Each row is where one point has got to under a steady rotation. How many steps took it there?
The counts run from 0 to 160.
[159 135 126 114  87 145 144 156 131 116 137 129 129 138 135  72 103 152
 119 134 103  99 154  81 147 134 134 109  84  77 153 140 145 102 114 101
 100 104 101 133 106 111 138 134  88 113  92 146 137 158  92 128 183  78
  94 131 163 114 103 164 148 127 120 154 127 138  66 150 129  88]
19
[118 115 137 100  84 160 167 177 101 103 124 135 106 166 100 101 143 174
 116 102  83 113 132  92 132 133 132 104 110 103 142 149 148 101 116  94
 114 113 131 128 136 110 147 127 121  84 104 131 133 138 111 109 153  84
 138 159 148  79 121 197  93 130 116 135 124 158  62 139 104 138]
11
[131  85 116 101 135 160 145 186 123  78 135 169  99 137 123  88 126 141
  78  98 111 102 152 103 146  82 158 118 108  91 166 127 154 158 105 114
 115 111 117 121 126 112 114 145 111  68 118 149 139 134 129 126 153 101
  95 163 164 108 114 146 138 143 128 165 132 157  94 126 162  86]
27
[113 132 168 122 105 144 133  89 155  95  98 115 160 180 159 151 105 148
 169  92 125 157 160 124 153 130  77 129 142 140  80 113 138 116 127  85
 150 112 125 121 142 142 127 120 129  78 140 106 161  92 140 154 135 108
  98  92 168  77 101 142 106 151  95 128 131 120  85 158  91 165]
81
[125 145 124 114  65 167 149 153 140 132 138 126 122 169 106  67 105 169
 117 114 120 110 142  93 118 118 130  87  96  72 148 124 125  95 103  86
 150  98 141 139 115 109 136 120  95 110  99 133 125 133 112 128 154  88
 129 172 145  96 119 159 119 128 105 134 129 145  52 145 119 113]
15
[119 116 132 127 164 117 110 146 132  64 111 168 136 153 171 124 113 151
 110  79 138 121 160 124 143  77 114 138 154 157  96 121 149 128 116 120
  99 143 106  86 121 143 114 145 144  81 117  96 139 106 153 159 142 100
  74 106 189 107  66 129 138 143 147 141 136 112 108 153 135 172]
69
[125 128 140 153 156 124 114 117 141  92 103 100 164 172 177 153 100 115
 144 108 107 139 165 101 164 108 119 135 126 146 109 138 160 103 140 132
 134 116 127 135 148 146 116 145 154  71 113 117 152  67 121 141 156 100
  95  88 177 101  90 149 100 154 116 136 154  99  79 133 106 179]
77
[122 118 126 144 129 135 132 142 113 112  88 127 114 156 113  78 120 145
 115 134  82  79 120 106 117 112 115 119 116 104 163 155 177  65  96 113
 127 107 104 136 116 153 151 136 120 103 131 138 119 158 154  88 175  65
 149 114 168  90 110 165 140 183 125 148 160 146  72 110 147 129]
2
[142 101 115 125 133 147 148 136 140 114 127 126 140 146 109  73 104 129
 124 119  90 102 145  96 126  97 137 123  89  88 159 153 196 112 121 108
 134  98 134 144 125 123 122 115 111  73  86 149 126 135 111 125 166  83
 120 131 174 112 144 143 108 164  86 156 173 153  58 104 124 112]
118
[120 124 149 139  88 160 160 137 113 117 109 133 107 143 133  97 116 142
 115 142  92  99 116 131 123 135 153 119 115  84 136 154 163  90 112 100
 156 102 117 155 135 123 153 119 136  72 115 128 134 153 173  97 172  68
 133 124 159  64 150 184 123 151 125 117 145 133  61 130 121 141]
6
[115 124 167 110 108 155 123 183 119  99 162 127 110 149 136  94 118 165
  95 135 132  99 174  81 140  81 140 107 100  94 160 137 111  95 136 120
 129  98 126 166 124 104 148 161 138  99  98 146 146  89  97 115 139  99
 101 182 143  97 119 157 107 128 150 133 110 123  70 151 115 117]
146
[117 132 145 124  85 178 132 142 146 106 173 126 158 143 151 106  93 154
 113 131 134 122 171  97 151 124 153 101  95  65 146 121  98 107 119 111
 127  98 108 146 125  90 143 147 130 117  95 131 155 100  95 149 170 123
  84 150 158 114 125 162 141 121 161 142  89 104  68 168 120 118]
150
[133 136 131 147 123 128 152 139 107 121  96 106 135 183 117 112 127 160
 141 114  90 112 143  85 124 106 114 126 131 139 145 146 150  62 108  90
 127  95 135 122 118 136 136 123 112  95  70 149  97 114 136 103 152  69
 150 119 146  85  74 184 127 151  98 131 144 134  73 130 122 167]
103
[ 99 116 154 129 110 154 124  85 153 100  98 116 181 181 139 130 100 144
 164  80 118 154 153 125 129 135  61 107 133 133  89 104 148 112 115  88
 133 111 128 103 139 148 122 121 112  88 143  95 154  93 134 160 134 116
 113 100 171  96  89 135 104 171 104 138 132 125  95 149 100 159]
83
[114 132 184 112 126 146  88 149 131  87 138 151 115 125 173  80 103 142
  93 151 145  96 181 104 149  94 112 118 102  99 142 127 121 104 124 139
 130 108 104 139 124 137 139 180 127 115 142 111 171 105 129 120 158  89
  69 156 159  97 115 106 123 168 182 133 128 113  87 157 118 107]
46
[142 150 168 142 140 125 119 128 139  97 122 123 146 157 184 132 106 144
 115 124 156 126 190 100 149  99 123 125 134 135 118 115  92 102 120 102
 107  95 105 112 104 122 131 163 118 110  91 132 142  84 133 136 154 112
  69 104 169 116  40 139 173 130 151 146  98  98 107 178 139 142]
62
[115 114 127 124 151 149 104 156 168  76 142 163 136 141 149  79  93 136
  77  93 159 114 167 107 125  64 149 105 114  90 143 105 128 132 103 117
 121 110 106 118 108 117 125 150 134  96 120 125 157 105 128 153 148 135
  75 139 179 134  96 115 162 147 156 165 127 117  94 153 168 105]
159
[108 112 133 122 102 170 143 130 130 129 130 135 120 149 123  81 102 170
 109 153 114  76 146 111 140 100 114  97 117  75 181 109 131  93  88  88
 160  95  97 142 129 130 145 131 100 115 130 140 119 130 164 110 169  95
 117 163 141  94 123 125 187 177 141 161 121 134  79 131 147  81]
132
[129 139 123 122  69 171 142 152 141 131 146 133 142 165 111  59 100 159
 118 116 115 110 146  91 121 121 136  90  89  69 155 124 125  81 106  87
 138  95 129 138 120 111 133 121  91 117  95 136 128 131  99 136 164  90
 128 162 150 100 120 154 140 136 115 138 131 142  54 145 129 106]
16
[ 97 101 159 102 105 171 151 166 102  81 136 167  95 117 144  98 120 164
  98 142 115  72 131 136 150 116 146 120 122  80 148 141 140 124 110 108
 133 121  98 145 144 116 154 142 141  81 137 120 150 143 176 112 171  83
  99 163 152  78 152 155 129 148 172 130 111 139  76 149 119 124]
139
[115 131 186 133 115 162 103 124 140  79 142 147 126 112 174  92  99 121
  94 149 148 116 175 113 135 111 136 116  97  80 123 126 129 116 127 135
 138 101 114 145 128 127 135 169 137  92 138 112 178 109 147 132 155 103
  60 152 162  99 129 113 126 166 185 114 124  92  87 164 123 119]
48
[164 139 144 104  86 144 158 161 129 115 138 142 120 131 149  85 106 151
 112 137 103  97 156  91 144 136 138 126  91  75 152 140 147 114 119  94
 105 109  96 137 100 108 136 133  90 107 104 154 142 166 108 128 185  76
  84 130 162 109 111 151 154 116 130 156 121 147  62 145 127  78]
20
[105 108 121 131 106 171 138 132 126 133 128 142 130 148 130  75 100 163
 105 159 109  77 145 107 145 108 125 103 112  67 179 118 141  93  90  98
 147 101  95 140 123 129 145 140 114 118 129 142 130 125 162 114 178  95
 115 154 145 105 126 130 188 184 145 161 125 134  76 129 152  95]
133
[128 131 155 144 140 121 121 108 138  86 102  98 161 173 181 159 109 123
 149 112 106 147 164 102 167 119 101 145 131 149 104 141 152 116 144 125
 133 111 120 135 146 145 127 142 150  67 119 120 155  74 123 139 148 104
  88  87 169  96  88 147 103 149 108 135 149 110  76 139  94 171]
78
[117 119 152 102 119 155 113 154 168  79 148 176 126 136 152  85  92 162
  90  90 165 113 168 131 119  74 136 100 128  84 127  99 109 139 108  93
 124 121 104 118 110 105 132 139 116 104 124 117 158 127 133 160 146 130
  69 156 169 119 103 107 152 127 147 154 107 125  89 173 151  96]
157
[ 85  84 137 119 119 184 133 180 114  81 158 154 119 149 113  81 127 162
  90 111 114  97 146  99 133  96 142  93 104  84 163 131 135 108 115 131
 120 114 128 134 142 112 141 159 150  88 112 121 156 101 120 123 153 110
 113 194 147 102 141 170 103 148 169 134 122 132  85 138 127 145]
143
[129 133 158 143 113 134 149 152 111 109  92 122  96 143 130  87 126 143
 116 153  88  85 130 112 127 121 131 126 115  98 152 163 162  84 111 112
 145 109 105 152 125 139 160 129 123  85 126 143 128 157 163  76 168  65
 136 124 158  75 133 178 132 160 117 126 157 142  59 118 125 131]
4
[130 136 155 139 103 143 152 142 115 114  93 124  97 141 130  91 124 144
 118 149  97  88 126 126 126 127 142 126 120  90 149 156 164  84 116 105
 151 106 112 154 129 137 158 131 126  79 124 142 129 155 173  84 168  64
 140 127 155  70 149 184 131 152 127 120 153 143  54 121 121 135]
5
[111 106 196  96 132 160 119 155 121  55 140 142 119 134 155 129 133 136
 108  95 153 149 183 113 132 102 134 125 126 122 115 128 107 135 126 103
 112  98 128 115 125 110 131 167 130  67 110 123 172  89 130 129 120 129
  77 149 158  90  90 154  99 140 155 122  94 114 117 180 118 131]
54
[ 77 116 124 110  92 183 113 145 131 100 142 164 134 158 145  93 104 174
  96 113 129 102 153 115 161 112 107  94 115  90 141  86 115 126  95 117
 128 122 104 117 147 139 130 161 132 115 163  93 152 103 133 152 154 112
  87 184 138  98 110 113 139 162 169 152 112 120  92 151 122 112]
41
[110 105 167 135 122 177 114 127 138  66 145 143 148 116 165 105 107 112
 101 130 142 129 175 116 140 132 144 114  96  78 122 130 135 124 122 138
 116 100 113 123 135 120 126 173 144  79 119 108 186 100 131 137 163 120
  66 140 166 113 131 147 115 167 182 123 116  97 107 166 127 138]
50
[147 153 173 138 129 129 118 115 143  95 119 132 140 152 191 137 102 149
 116 125 161 128 181 112 153 102 127 133 139 134 108 116  97 105 120  98
 118  98  97 112 107 125 127 151 123 110 100 127 139  91 151 149 152 108
  70 103 168 110  52 133 177 131 155 134  99  91  98 179 134 141]
63
[139 158 136 145  76 136 161 106 117 141 100 103 142 170 142 108 105 164
 147 136 110  99 135 113 136 134 119 128 135 114 130 132 139  69 113  72
 147 109 122 138 116 128 139 104 110 109  84 133 101 132 156 126 175  58
 136 112 151  73 102 165 145 130  92 117 141 133  51 137 110 161]
106
[102 121 173 120 127 165 113 125 154  77 140 138 143 157 141 109 112 144
 105  88 176 152 180 100 113  84 135 103 118 111 123  98  90 117 106 101
 140  82 145 113 118 113 111 159 130  80  94 118 157  59 133 146 119 140
  95 157 158  99  77 134 123 144 138 123  99 107 115 173 134 143]
57
[111  95 194 102 133 161 116 154 117  50 141 149 132 131 157 126 129 126
 105 106 142 145 186 106 138 111 135 119 111 117 124 135 119 132 134 116
 102  96 124 118 136 114 128 175 136  69 111 118 183  88 119 132 133 124
  64 136 168  99  99 159 101 145 164 125  98 118 123 180 122 144]
53
[ 83  90 138 112 101 181 147 164 111  82 153 160 110 132 120  84 122 167
  94 118 121  88 136 131 128 107 152 101 114  70 149 125 140 118 106 112
 134 114 116 132 144 106 140 140 147  77 124 106 150 127 155 126 155 108
 109 182 151  87 163 159 117 151 169 122 114 131  78 146 130 135]
141
[156 101 142 108 123 139 156 143 124 110 120 112 126 142 123 107 112 125
 128 135  76 106 156  93 155 113 140 136 102  88 162 161 187 122 130 104
 139  89 124 154 132 115 126 122 106  68  97 168 136 132 120 112 167  80
 111 124 172 100 140 158 117 156  87 156 150 161  59 110 118  99]
120
[114 131 127 168 155 132 106 101 155  97 106 116 163 170 165 123  87 119
 125  99 134 136 162 112 150  77 125 131 132 132 113 127 159 109 126 138
 150 104 139 127 136 145 116 140 164  66 106 102 139  68 138 147 144 107
  99 105 175 100 100 122 113 168 119 130 170  85  78 134 119 181]
75
[155  95 124 118 130 137 152 142 127 111 121 116 135 146 117  94 107 125
 128 125  87 105 152  86 141 106 140 124  88  87 167 157 191 118 128 107
 134  93 127 151 125 120 127 122 114  68  90 163 129 137 113 114 172  81
 117 120 171 111 141 155 115 158  89 160 170 158  64 112 120 103]
119
